Where one turn sends some rows of the set: a few examples, then the rows asked:
vofi: -11  -3  20  1  8  2  12  -2  -9  7  -3  4  0  11  4  7  -5  14  8  -6  4  5  12  17  3  7  -5  27  -8  12  2  16
nobi: -24  -12  -1  -10  -5  6  16  -8  6  6  -3  -7  16  0  9  -12  0  16  12  21  -4  5  -8  8  -14  -2  -20  -10  1  1  3  -12
sase: -7  2  -4  4  6  0  2  -11  -14  15  12  -2  -11  -5  13  -6  5  -3  -6  -16  -9  -4  11  9  -6  -4  -18  20  -3  -1  -11  14
sufiz: -6  -2  17  7  -5  2  -11  -13  -15  12  -8  0  0  -18  -8  -11  4  5  7  14  8  -18  -2  2  7  17  -24  -14  16  1  9  -6
zokiz: -7  4  12  6  -9  4  -10  -12  -21  -1  -10  7  1  -16  -8  -7  8  9  5  20  10  -18  2  12  8  20  -27  -5  15  -2  16  -2
bebiz: -5  19  -16  -5  -4  -5  10  -3  6  12  -14  -17  -1  -13  -9  -4  -4  15  -2  12  7  -9  13  0  6  5  -15  2  8  -12  13  -15
genef: 3  19  -14  1  -7  -15  1  -2  9  8  -11  -14  4  -16  -3  -7  -5  20  4  8  -2  -3  12  3  4  8  -20  -7  10  -7  12  -20
Kibam: -7  -7  18  9  1  0  3  -3  -10  5  -4  10  -7  10  7  4  -9  14  14  -11  14  1  7  13  5  15  -10  26  -2  13  10  12
dusi: -2  3  -5  4  -10  -3  5  -14  7  -10  4  10  12  -17  5  7  4  12  5  8  -10  11  10  29  2  11  -27  -23  16  6  17  -6
bava: 5  1  -8  8  0  0  1  -12  -14  8  20  0  -17  -3  19  -4  4  -4  -8  -8  -2  8  9  13  3  3  -25  20  1  -3  -6  10
Lovan: 3  6  -6  -3  4  -15  -6  -15  15  -16  3  1  14  -24  -11  -7  -3  8  19  13  -2  -8  9  6  0  9  -18  1  10  4  -10  4
fopen: -25  -5  -3  18  7  6  5  0  -2  -11  14  2  -10  1  10  5  9  1  6  -15  2  -7  15  3  21  9  -13  17  9  9  -3  1
fekep: 4  -2  10  1  -16  1  6  -19  7  -3  7  3  10  -15  1  9  10  17  -8  3  -4  10  12  28  3  10  -21  -23  14  7  17  2
gavan: -7  0  7  9  -6  -5  -10  -12  -15  -1  -7  3  2  -18  -2  -17  0  15  12  22  4  -12  4  10  6  20  -25  -16  21  1  16  -6
kuniv: -17  3  9  -15  -2  -1  2  -7  -17  -3  7  -3  -22  4  2  -14  4  13  -13  -5  4  15  10  0  4  1  -3  16  -2  9  8  -4
bol: -1  12  -8  -4  -1  -7  10  -4  17  13  -11  -24  7  -15  -5  1  0  18  -1  4  5  -3  17  -4  9  10  -12  -5  5  -7  11  -12
moze: 0  13  -14  -3  -5  -3  8  1  19  13  -4  -20  1  -15  -8  9  -4  11  -5  10  3  0  9  -1  9  5  -20  -2  5  -7  12  -18
fero: -26  -6  -3  -8  4  8  20  -15  1  -2  -8  5  17  -3  1  -11  1  14  19  23  -3  -2  -4  13  -14  0  -19  -8  -2  2  -1  -4
somi: -8  -6  0  -5  -1  -4  -5  -16  16  -22  13  -4  12  -21  -9  -3  6  4  11  18  2  -12  5  -1  6  7  -18  7  10  5  -12  7
risa: -22  -7  4  -11  4  1  4  -7  -9  -8  12  3  -17  8  6  -19  -4  17  -5  -5  7  18  4  0  -1  6  -6  13  -5  11  13  -3
dib: -4  1  -2  -2  -15  5  13  -18  4  -4  3  12  9  -13  7  13  5  13  -6  8  -4  9  14  34  -2  5  -25  -17  13  -2  18  -2
nub: -7  -6  17  8  -7  4  -9  -5  -14  10  -9  -3  3  -12  -8  -8  -1  13  10  26  13  -18  -4  8  6  18  -26  -3  15  1  13  0
rekid: -6  -3  13  7  5  0  7  2  -15  6  -1  0  -4  16  11  -5  -5  10  13  3  10  3  6  13  11  13  -13  33  -2  7  0  10
rebo: -19  -8  1  19  8  9  8  -7  -11  -11  19  3  -11  3  15  1  7  -1  4  4  -2  -1  13  7  24  12  -20  22  4  5  -5  8
volat: -5  -3  -8  15  -1  2  3  -10  -9  11  20  3  -14  -2  15  -7  5  6  -7  -20  -7  1  6  18  -8  -4  -23  12  0  2  -5  9
pupe: -15  -2  5  -6  -5  3  12  -5  -14  -2  9  0  -21  15  13  -14  -2  12  -4  6  5  22  2  4  9  4  -11  19  -3  9  10  -9
Fal: -24  -13  2  -4  4  7  19  -15  7  10  -7  -3  20  -4  9  -9  0  12  16  13  -7  0  -1  7  -9  4  -18  -18  0  2  2  -7
Pirit: 6  -3  0  0  -20  3  1  -17  8  -1  11  2  12  -17  7  12  7  6  -5  5  -4  7  7  29  -2  9  -28  -12  14  4  17  7
ziz: -29  -5  5  15  5  11  9  -6  -15  -5  8  -1  -14  0  14  8  11  4  -1  -7  -2  -4  21  3  23  9  -12  14  7  5  4  3
kimut: -2  -1  6  -9  4  -9  -3  -16  17  -16  12  0  14  -19  -18  -7  6  6  8  9  0  -9  4  3  3  3  -15  -3  7  8  -17  5
Gugib: -2  7  -5  -10  1  -10  -1  -15  16  -21  7  4  14  -20  -13  -1  4  6  6  11  -1  -13  12  5  1  4  -18  11  5  -2  -13  5
kigu: -13  -1  5  5  22  12  9  -3  -12  11  13  11  -22  -2  -10  12  -3  1  -11  1  0  16  6  16  6  -2  -18  4  -6  5  0  -1
Dup: -2  3  -5  2  18  5  12  1  -2  10  18  5  -19  5  -2  6  -9  -1  -9  6  4  23  4  15  11  2  -20  15  -6  3  1  -5
rero: -6  -2  -4  9  23  8  4  4  -6  12  12  4  -25  -3  -10  5  -5  11  -10  -3  12  16  4  12  5  1  -18  7  -5  -1  3  -5
bodim: -18  -6  -5  -2  8  -2  13  -7  7  0  -7  3  19  -6  2  -11  -6  20  23  22  -7  4  1  14  -10  3  -21  -15  4  0  -2  -12

genef turns into -> dusi
fekep turns into -> kimut
Now find these:
nub turns into -> nobi
rebo turns into -> rekid
sase turns into -> ziz
fopen turns into -> Kibam
dib turns into -> Gugib

